128 stands for zero in the data rows.
Some points:
[129 136 121 105 124 121 140 135 128 123 139 153 133 154 122 126 128 134
 131 125 105 129 128 101 141 165 142 121 159  82 107 130 155 124 119 107
 103]
[111 131 131 112 150 151 125 113 140 159 145 146 143 119 149 129 118 125
 118 120 101 125 129 147 122 123  90 108 100 130 120 110 126 122 140 142
 104]
[119 121 144 139  88 120 115 129 131 148 114  98 114 169 122 133 135 134
 136 130 118 138 133 166 142 132 126 122 143 168 153 125 131 155 130 121
 130]
[115 152 148 111 115 148 119  90 141 170 156 119  95 138 143 129 123 132
 146 131 151 142 127 113 118  93 107 136  99 144 145  87 152 129 150 113
 107]
[162 142 140 117 118 144 110 144 102 129 102 133 122 149 112 156 133 147
  98 117 168 127 164  83  93 130 158 162 132 103 141 151 135 103 130 123
 149]
[114 130 134 109 110 117 141 114 144 122 132 116 126 121 153 144 123 141
 134 125 145 114 116 129  93 125 121 126 117 139 136 129 122 122 137 125
 105]
[ 99 166 126 141 124  68 123 155 109  97  92  72 191 114 168 159 115 123
 118 119 117 107 106 120 109 129 192 104  50 142 135 136 122 118 165  65
 105]
[108  92 154 103 101 125 134 123 124 120 124 115 149 132 138 147 147  99
 134 143 120 135  86 117  81 126 130 104 152 123 127 131 124 158  76 147
 110]
[144 162 116 186 157 178 214  85 151 119 137 156 106 103  95 123 131  98
 107  78  21  84 160  97 132 188 119 238 185 162 169 146 132 158 136 220
  77]
[138 115 137 115 104 125 149 149 121  89 132 119 110 140 106 136  85 150
 143 106 158 111  99  56 191 156 164 134 172 100 104 176 119 131 105 143
 134]
[119 182  85 115 173 105 140 115 158 104 146 183 115 129 150 141 122 191
 126 117 124 134 126 110 166 121  92 133 119  68 104 111 137  51 201 128
  98]
[109 168 129  94 123 130 116 104 141 137 155 145 131 140 151 109 109 136
 154 136 139 140 126 141 148 123 120 141 127 134 135 106 130 129 166 118
 108]
[145  68 178  78 150 134 106  89 160 144 136  96 151 109  55 165  93  95
 176  64 107  70 154 132  81  78 126 116 175 141  78 147 102  68 188 123
 204]
[101  76 121 133 179  28 122 156  92 218 145 141  98 165 139 123  88 117
  96 130  83  98  41  88  74 135 174 123  63  60 213  84  38 199 194 190
 155]
[122 137 144 121  81 136 116 104 135 141 111 108 140 151 118  99 115 103
 136 140 132 133 109 128 125 116 126 127 136 137 119 124 124 164 102 125
 133]
[130 159  41 109 100 186  34 115  86  91  88  47 149 126  63 156 157  78
 117 153 143  70  93 170 108 152  93 180 100  90 113 134  55 139 165 116
  19]
[130  61 175 133 169  76 117  58  45  81 125 115 120 171 134  73 135 137
  77  94 117  68 160 149 179  70 148 134 197 159 134 107 121 186 210  60
  74]
[129 153 159 132 139 133 108 133 128 118 136  97 124 147 143 129 120  83
 129 119 129 165  89 113 135 101 119 117 120 186 156 133 144 132 121 161
 137]
[ 82  91 133 147  89 178 119 104 179 172  96 122 157 103 110  97 132 146
 152 134 131 105 143 117 144 105 101 144  72 141 126 118 112 102 128 180
 113]
[167 114  53 121 163 120 142 143 167  36  55 217 212 206 114 164 127 100
 192 131  87 153 145 127  92 109 124 105 108 150 151  79 135 126 113 114
 175]
[137 162  74 111 199 122 119 115  98 140  97 137 122 124 106  94  32 151
 112  62 135 177 100 128  72 199 140  85 111 206  64 133 163 126 106  84
  66]
[ 45 110 114  95 117 145 231 167 170 190  94 106 114 187 145 160 139 111
  34 172 163 157 158 171 141 136  89  97 211 151 100 124  62 111 147 106
  93]
[131 171 165 144 101 118 111 133 155 114 101 174 110 113 144 105 179 151
  96  87 139 181  73 156 182  71 134 157  80 154 117 204 114 172 177 133
 162]
[127 121 100 187 131 142 161  97 134  87  55 108 110 117 130  98 146 123
 123 158 156 142 129 136 104 146 167  90 134  98 141 164 142 132 137 125
 153]
[114 129 135 119 133 145 130 121 114 128 147 133 133 142 146 155 123 120
 139 143 121 119 130 147 125 107 109 127 127 116 114  98 158 161 104 139
 123]
[133 148 140 126 117 116 137 124 128 114 122 130 126 130 145 133 144 146
 147 125 154 149 114 138 136 112 132 127 138 151 152 120 110 126 153 120
 128]
[110 143 157 130 139  99 130 142 142 112 124 152 139 150 126 134 150 127
 117 139 147 144 126  76 110 126 118 126 142 106 117 139 161 114 119 155
 117]
[110  87 103  92 225 133  36 141 165 148 132 214 106 104 163 152 121  61
 127 117 137  83 165 126 226 160 150 148 118  84 144 131 113 126  54  68
 117]
[165 139 123 120 113 131 134 117 122 125 106 126 116 121 135 136 136 180
 128 129 157 127 130 165 112 146 128 158 143 127 158 154 101 147 122  80
 163]
[121 191 117 166 136 109 118 115 108 130  82 124 124 122 118 126 153 100
 135  95  96 100 149 105 146 165 113 127 145  86  82  78 156 121 141 122
 183]
[121 144 152  94 142 138 112 112 134 143 162 135 146 123 148 140 131 121
 144 132 134 121 111 157  99 104 102 129 118 149 132 120 122 136 129 134
 126]
[ 77  96 147 105 150 127 123 137 179 116 130 120 120  95 150 137 128 101
 157 123 115 101  86 110  99  85 127  97 165 138 147 133 104  98 126 119
 102]
[133 150 143 128 145 132 106 136 141 136 127 121 142 130 135 133 151 131
 130 118 134 133 125 153 125 123 119 143 147 158 154 129 104 138 120 125
 148]
[135 148 129 158 115 114 139 132 136 110  98 131 141 149 117 134 134 132
 109 125 123 124 130 101 146 141 136 121 133 107 127 156 134  97 105 140
 135]
[101 146 140 111 125 141 145 119 134 141 161 119 118 166 132 155 107 122
 128 137 107 126 125 127 133 128 120 104 138 126 123  97 159 153 111 125
  90]
[177 125  62 121  90 117  26 138  96 142 166 156  87 157 182  71 160 202
  79 209 105  56 102 109 116  99 158 108 156 224  68  96 127  67  72 168
 152]
[134 111 113  84 113 133 153 129 121 158 140 128 105 111 147 123 107 125
 156 121 121 120  85 137 123 131 127 131 163 114 116 158 133 147  95 160
 130]
[129 126  54  83  80 110 148 103 124  88 183 142 181 124 124  94 133 181
 175 164 103 121 116 133 130 139 165 153 134  84 176 112 161 188 109 136
  85]
[170  47 136 147  35 166 105 124 141 119 103  94  57 181 183 187 128 115
 187  40 112 133 123 162 142 157 182 155 115 130 117  88 172 140  94 146
 134]
[122 159 130 122 130 115 117 106 128 121 132 134 135 135 140 139 153 158
 131 133 156 144 135 151 124 124 110 150 133 134 166 112 112 138 129 118
 135]
[161 142 104  86 113  16 133  54  70 169 173  99 135 125 155 113 133  84
 182 154  72 193 159 167 147 140 123 162 144  92  82 242 111  33 132 150
 140]
[126 127 110 173 187 191 162  85 154  68 102 117  75 137 164 140 142 136
 105 212 127 123 110 200  89 128 164 102 132  33 109 163 199 133 148 112
 181]
[ 52 106 168  68 155 240  98  88  91 118 174 106 108  81  89 123 196 138
 103 160  94 194 110 122 175 220 216  39 108 139 157 131 120 104 164 129
 178]
[190 130 135 153 126 117 198 150 129 102 165 158 198 121 125 193 204 114
  95 117 137  77 122 165 148 136 235 135 129 194 130 119 185  93 174 148
 116]
[117 115 159 119 123 120 124 140 123 124 128 109 134 132 126 134 138 125
 136 139 147 143 115 128 105 128 120 129 147 160 138 131 127 163  85 152
 124]
[123 129 135 161 141 102  94 119 135 110  95 110 112 131 123 168 126 121
 118 100 161 117 133 122 158 140 145 143 138 129 145 159 119 128  66 124
 156]
[159 111  34 170 185 138 137 123 110 192 117 116  69 104 145  94 184  64
 213 141 144 178 132 136 126  88 118  81 167 171 137 168 103 185 154 108
 138]
[127  96 124 151 124  96 125 115 142 134  89 152 131 142 105 111 133 145
 132 158 139 160 139  84  93 126  96 130 147 137 173 131 134  91 148 114
 113]
[132 138 124  57 118 139 160 167  65 187  32 221 130  31  98 151 156 140
 119 120 107 126 114 168 158  52 126 125 106 135  52 115 154 190 129 166
 113]
[177  71  80  92  84 101 166 162 139 162 164 161  99 123  42  64 135  52
  78 149 119 134 105 155 160 130 101 127  96 144 183  96 167  79 115  65
 150]
[127 158 129 124 135 109 129  99 159 116 127 132 109 108 159 148 120 152
 145 133 154 146 103 121 121 126 121 148 144 157 165 124 120 108 151 125
 126]
[147 140 122 106 126 133 145 118 149 146 125 144 121 122 144 118 112 162
 108 108 130 108 126 139 114 128 100 114 125  97 109 116 118 102 143  99
 111]
[141 156 131 138 122 119 149 151 133 107 125 117 137 166 121 135 121 107
 126 113 141 138 128  66 156 134 157 108 162 102  92 125 126 145 104 160
 139]
[135 163 133 162 114  95 114 129 130 116  88  96 125 148 107 132 146 104
  98 115 139 122 144 110 118 142 111 130 128 118 112 107 155 133 112 132
 180]
[ 72 123 153 118 193 162 216 112  71  58 108 105  82 162 150  17 142 147
 102 102  84 145 152 116  93  51 188 237  71 142 101  85  56  70  52 100
 136]
[144 153 146 108 144 140 114 123 142 132 139 118 127 151 135 132 111  89
 137 129 122 130 103 126 125 110 108 128 135 135 130 125 135 141 127 123
 133]
[115 167 123 127 154 158 103 144 119 149 157 141 138 154 115 129 123 128
 142 124  77 111 139 127 154 123  99 114 134 109 120 118 152 145 125 113
 122]
[ 63 109 108 116 123 106 100 156 143  64 120 125 127  59 111 136 144 107
 159 117 157  79 157 128 184  74 141  90 138 121 172 155 108 103  75 128
  82]
[168  63 151 159 140 185 110 100  95 121 143 182 134 102 178 106 129 112
 168 102 134 140 141 120  69 141 110 132 113  97 120 110 188  92 161 140
 100]
[138 135 102  60 148 191  80 198  98 142 112 132 103 138 127 156 118 118
  84 154 187 167 181  58  90 111 152 223 141 143 149 147 163 100 201 142
 130]
[147 112  86 109 152 122 143 105 202 140 105 136 181 109 121 116 131 159
  80  83 118 189  57 169  93 168 139 177 125 140 114 146  77 102 102 116
 174]
[100 179 175 201  74 112  51 156 143 110 178 207 152  66 160  54  90  50
  74 120 147 175 161 208  67 135 146 141 190  85 154 115 111 122 113 141
  93]
[200  63 170 141 156 125 135 142 152 137 108  57 184  22 227 146  85 146
 109 192  85 182 136  73 192 154  99 172 111 149 112  88 135 145 112  57
  87]
[111 167 119 126 133 139 122 112 125 149 136 136 143 141 136 124 118 138
 143 119 100 128 136 142 161 144 118 128 132 148 131 125 119 131 131 118
 129]
[146  45 147 129  88 107 132  92 118 134  82 155 146 131 113  85 107 135
  99 135 152 130 141 113 146 144 109  93 148 126 160 144 126 149 151 143
 114]
[182 134 181 214 190 110 104  86 176 177 144 146  98 143  11 164 148 181
 167 213 131 134 119 109 139 136 130 163 119 136 125 101  98 134 102 102
 103]
[115 161 150 121  95 137 101 111 128 177 103 129 152 128 108 116 161 135
 127 114 103 150 166  98 119 169 145  88  77 158 142 101 105 101 138 112
 110]
[120 126 151 121 119  84 142 123 135 105 104 121 127 101 152 152 151 150
 124 129 185 158  95 150  94 141 129 148 156 196 165 147  98 126 130 160
 126]
[153 137 124 137 116 129 138 112 140 113 105 126 118 146 108 134 106 160
  92 118 134 100 123 109 138 126 112 135 100  81 100 174 161 119 114 119
 133]
[ 77  89  85 183 129 160  94 144 101 175 149 126 156 104 161 129 126 160
  97 165 106  62 117 119 118  94 111 115 165 151 126 120 127  69 115 147
 144]
[166 112 155  82 114 172 105 165 129 153 145 105 115 171 117 117 120  95
 117 153 154 131 111 106 133 119 144 156 143  84 104 113 136 179 117 131
 136]
[ 59  92  70 220 136 161 146 152  72 209 216  97 247 133  82 140 101 160
 149  70 204 179  64 145 156  72 140 172 147  91 110 111 172 112 117  80
 146]
[125 136 134 131 161 127 122  91 108 111 123 128  75 123  98 135  39 174
  90  61 175 112 128 176 157 136 100  59 120 133 182 117 170 123  89 179
 141]
[128 131  78 135 100 125 149  90 134 144 117 124  97  97 124  93 166 113
 168 103 210 172 189  77 134  87 147 100  86 129 138 107 105 132 126 167
  93]
[132 152 126 147 140 111 133 122 131 127 129 134 154 168  97 129 137 105
 123 106 124 123 167  71 131 143 167  93 141 107  93 131 147 124 114 134
 115]
[ 92 123 125 177 148 133  89 199 173 118 115 114 146 148 141  74  99 136
 152 148  83 123 141 115 157 130 135 101 127 141  50 182 136 193 168 157
 133]
[127  75 131  79 191  89 114 206 175 127 131  42 169 130  97  53 104 162
 161 158 161 122 220 230 138 170 142 151  96 130 114  99 162 148 157 226
 134]
[142 103 106 118  68 190 123 114  81  41 155 144 177 112 121 121  60 131
 114 166 115 162 106 102 165 130  39 115 152 163 144  99  66 146 190 151
 209]
[ 56 134 112 118 132  44 145 123 102  97 139  94  77  42 128 109 210  90
 137 120 164  86  95 100 116 215  44 174 127 142  86  40 197 139 150 115
 216]
[137 123 152 155  82 121 141 121 111 132  83 122 147 130 108 140 140 142
 117 112 133 114 129 121 115 163 156 112 127 123 138 146 110 133  78 143
 139]
There is one direction along which these points spread out most. Take the direction at right angles to it along which they spread out most. Then take the direction at right angles to both along which they spread out most. Go by this last direction. For each point below, how far along it does it lie, from 0 to 99? 50 is the average, and the first point above lies past it. One standard deviation of the points above along it is 16.
[102 140 162 152 114 143 201 141  74 125 144 199 134 186 165 146  69  70
 181 185 201  34 143 142 159 202 118 154  34 171 112 191  92 119 115 110
 176] 46
[ 81 121  90 148  79 116 115 204 176 129 129 137  61 179 161 141 140 185
 188  85  58 150 152 157 161 162 115 144 124 110 142 107 121  69 187 104
 120] 60
[151 152 170 127 135 127 146 163 123 107 105  77 103 140 101  96 118  86
 118 156  88 137  39 138 157  74  81 126  81 148 203 188 210  64 135 140
  83] 51
[ 82 110  93 128 104  95 114  81  96 139 137 119 128 125 129 236  98 146
  70 148  77 150 239 105  97  97 129 150  95 135 162 202 184 193  88 118
 176] 41
[126 104 154 176  68 103 123 206 107  81 163 156  36  63  58 182  65 110
 128 156  83 192 148 180  98 100 155 137 121 136  71  87  81 125 135 100
 111] 46
[131  99 148 106 127 145 131 180 161  98 224 159 130 136 113  76 212 185
 123  73 107 105 170 101  85 140  43  99  86 109 106 209 122 197 117  51
 123] 56
[164 218 121 107  85 148 170 134 203 165 124 101 128  67 133  87  62 129
 127 126 113  53 166  97 124  88 197 113 151  92 168 114 137 148 132  79
 205] 48
[121 126 172 131 114 140 139 127 126 162 124 151 134 112 120 119 105 143
 186 160 141  75 110 120  89 160 156 124 147 130 100 152 141 134 163  88
  86] 47
[213 140  74 184 135 148 171 164 132 108 208  68 107 117 169 164 144  97
  83  65 158  99 161 104  97 142 117  72  77 131 122 157  87 145 123 147
 121] 42
[189 180 178 137 164 149 152 223  13 147  80 104 145 127 135 139 154 185
 184 113 100 114 157 144 118 154  88  97 176  70 200 126 108  90  87 126
 141] 48
[133 135 166 104 133 147 118 131 131 137 163 120 155 165 121 137 147 100
 135 130 126 121 136 130 126 114 119 105 140 108  97  98 138 164  99 137
 113] 36
[153 148 120 124 166 116 146 109 133  88 192 125  92  86  72 151 106 160
 155 192 138 156 129 136 134 103 128  96 109 130  93 100  68 129 117 155
 111] 60
[174 121 169 142 115 112 129  88 130 142 127 119 159 149 174 133 160 100
  90 136 132 152 147 149 181 110 104 103  95  71  91  83  81  98 133 158
 128] 52
[130 121 127 134 153 118 124 130 140 114 123 152 129 116 148 148 150 167
 102 110 127 134  96 135 122 114  94 134 110 108 131 145 121  92 150 158
 116] 65
[117 114 166 102  91 124 127 114 132 143 136 106 146 141 129 130 130 102
 127 147 142 117 109 138  99 122 136 108 145 145 115 117 146 176  74 139
 126] 20
